One turn or mirror swaps these rows in pairs. Which row does each one swap with?
The rows were stretched afterwards, more along some directions than others.
kadi: [  0  19  15   6  12 -53  49 -10   3  -8  17  43  -9 -50   1  11  -3 -32
   5  39]
Kobu: [ 10  43  24 -17 -28 -26  28  -1  25  -8   8  54 -23   9   4  -1  -8  -2
  -9  22]
mes: [-28  14  22  20 -17 -50  38 -22  -4  21   0  14 -23 -59  27  -5   2 -49
 -22  16]
biges: [ 12  34 -17  20   1 -65   6 -22   2  45   6   9 -12   2 -17 -18 -13  -6
 -26  -3]
Puni: [-18  14 -16  34 -10 -42  28 -32 -33  49 -18  36 -19 -47  28 -10   1 -22
 -46 -13]
bedut: [ 30  28 -18  22  20 -41  41 -24  25  10   3 -24 -10 -44  -3  29 -20 -15
  -9 -22]
doko: [-21  34   3  26 -19 -51  32 -47 -11  32   4  25 -28 -60   9  11  53 -32
   5   4]
rado: [  7  21 -25  56  -1 -22  23 -35 -22  30  19   1  -5  13  13  12 -24  19
 -39   4]
mis: [-17  22   4   5  30 -33  49  13  10   7  13  41  17 -39  10  26 -26 -19
  -6  -3]
tepa: [  3  16   3   2  -3 -37  18 -15  17  24   3  -7 -33   3   2 -15 -53   6
 -42  24]
das: [-63  19  14  29  22 -36  40 -19 -10  44  25  27   0 -29  22  13 -22  -6
 -20  15]
zek: [-42  15  34   5  -8 -43  32 -19 -10  21  10  45 -19 -51  -3 -13   8 -41
 -12  43]
Gilop: [-61   9   8  32  -3 -23   5 -21 -25  57  17  25 -18 -25  26 -17  15 -20
  -9  29]
Lig: [ 27  15   7   2   2 -26  60 -24  13  19 -17  35 -35 -41  26  10 -46 -22
 -16 -17]
Nivo: [ -4  37  16 -27 -37 -22  26  -1   4  -4   1  55 -14 -13   7   1  23 -18
  -4  25]
Kov: [ 10  37  -5  -3  -1 -43  48 -11  20  14   9 -33  -1 -10  26  30 -11  19
 -27 -19]
dugod: [-73  21  21  31  -1 -45  30 -24 -18  57  22  25  -9 -36  20  -8   3 -15
 -21  32]
koper: [ 14  16   7  -1  11 -46  51 -44  17  10  15  14 -19 -12 -10  33 -32 -12
  -1 -19]
Zov: [  1  26  21 -10 -15 -30  13  -7  17  19   9   0 -38   2  -4 -30 -35 -10
 -27  45]
Mep: [  4  21  20 -14  -7  -8  50  -6  -1 -19 -11  42  18   1   1  29   0  -6
 -24 -20]
gati: [-41  28  34   0 -10 -42  28  -3   2  29   9  42 -32 -45   3 -23   6 -44
 -20  45]
Pidoz: [ 25  12 -15 -19  22 -32  29 -18  -3  33  -4  -8 -16 -26  21   7 -48 -25
  12 -13]
kedir: [ 20  39   8  11   4 -57  39 -13  46  20  -9  -2  -1 -41  16  13 -29  20
 -16 -25]
doni: [  0  24  10   2  14 -75  17 -17  32  20  19  58 -15 -23  14   5  -1 -25
   4   3]
gub: [ -6  36   9  16  23 -48  47 -13  24  24  21  16 -11   5  -1  12 -58  22
 -28   1]
Ralas: [ -8  16   3  46 -28  -4  18 -35  25  -7   1  18 -10 -12   9   1  -5 -32
 -19   9]
saz: [-31  43 -23  13  -6 -42 -12  23  -3  45 -14  18  -3 -16  28 -19  16   9
 -37 -12]
bog: [ 12  11  -6  20   1 -16  11 -21  17  24   8 -18 -19  15  12 -12 -52  13
 -38   5]
Vip: [-12  75  13 -18 -10 -43  45  -8  48   3  20  42 -19 -16  -1  30 -29 -22
  -1   2]
Sike: [ -9  10   6   6 -10 -36  14 -42   2  15  11  45 -20 -18  45  15  10 -39
 -17   8]
kedi: [ -5  29 -20  29  15 -32  13 -20  10  27  44  31 -19 -13  12   7  10  -9
  27   3]
nuz: [-37  30 -18  24 -16 -51 -14  -9  -1  39  -4  13 -27 -38  31  -6  41 -32
 -20  22]
Fesil: [-19  47   4  21 -28 -50  10 -29  12  26   8  24 -39 -38  16   7  47 -27
   0  16]
fero: [-51  22  33  -5   2 -50  45  -7  -7  21  12  59 -12 -48   3  -3   3 -39
  -6  34]
lanul: [  0  42   1 -21  13 -32  23  43   5  11   8  21   0 -10  11   4   1 -18
 -15   0]
Zikan: [ 15  22  -6  30  -1 -10  26 -11  -9  23   2   6  -3  10 -15   1  12   7
 -39   1]
kek: [-43   7   4 -13 -20 -42  12  -7  -3  13 -20  17 -19 -41  23  20  46 -39
 -17  20]
riz: [ -3  24   4  -3 -15 -20  31 -17   2   6   3  26  -4 -47  19  22  44 -24
  17   9]
Reme: [  9  16   6  11  29 -16  42  -7  22  29  -5  -8 -33 -58  16  20 -25 -33
  23 -11]
Zula: [ 25  44 -26  25   8 -58  19 -16  38  16   2 -26 -24 -25  -1  19 -17 -15
 -27 -14]
geko: [  5  43  17  -4   7 -45  51  -4  34   5  19  22 -18   7  -2  10 -58   4
 -34  10]
Noda: [ 16  43 -27   3   0 -36   6   9  46   0   0   1 -11  -2  30  32 -11   8
 -15  -9]
gaz: [  3  26   1   8   1 -45  17   1  20  36  -5  37 -57 -45  20  10  17 -15
  -9  21]
Vume: [ -9  28 -15   8  20 -38  38  16  15   1   6  25  26 -12  18  33 -29   5
 -22 -10]
fos: [ 25  30  20  11  -4 -40  15 -31  57  -4  23  28 -37 -13  29  19  10  -8
   0  -3]
morid: [ -7  48   7  16  13 -45  42  -7  26  29  23   3 -20   3   1   6 -65  16
 -31   8]
rovuz: [-27  25 -11  -2 -23 -34  -9 -15 -21  36  -8  13  -2 -45   0 -25   9 -41
  -5  11]
suvo: [ 25  29 -19  19   2 -29  36 -40   7  23   6 -18  -8 -13   2  21 -10   8
 -14 -20]

Lig is swapped with doni
das is swapped with Zov
Zikan is swapped with saz
rado is swapped with rovuz
kek is swapped with Kov
doko is swapped with Zula

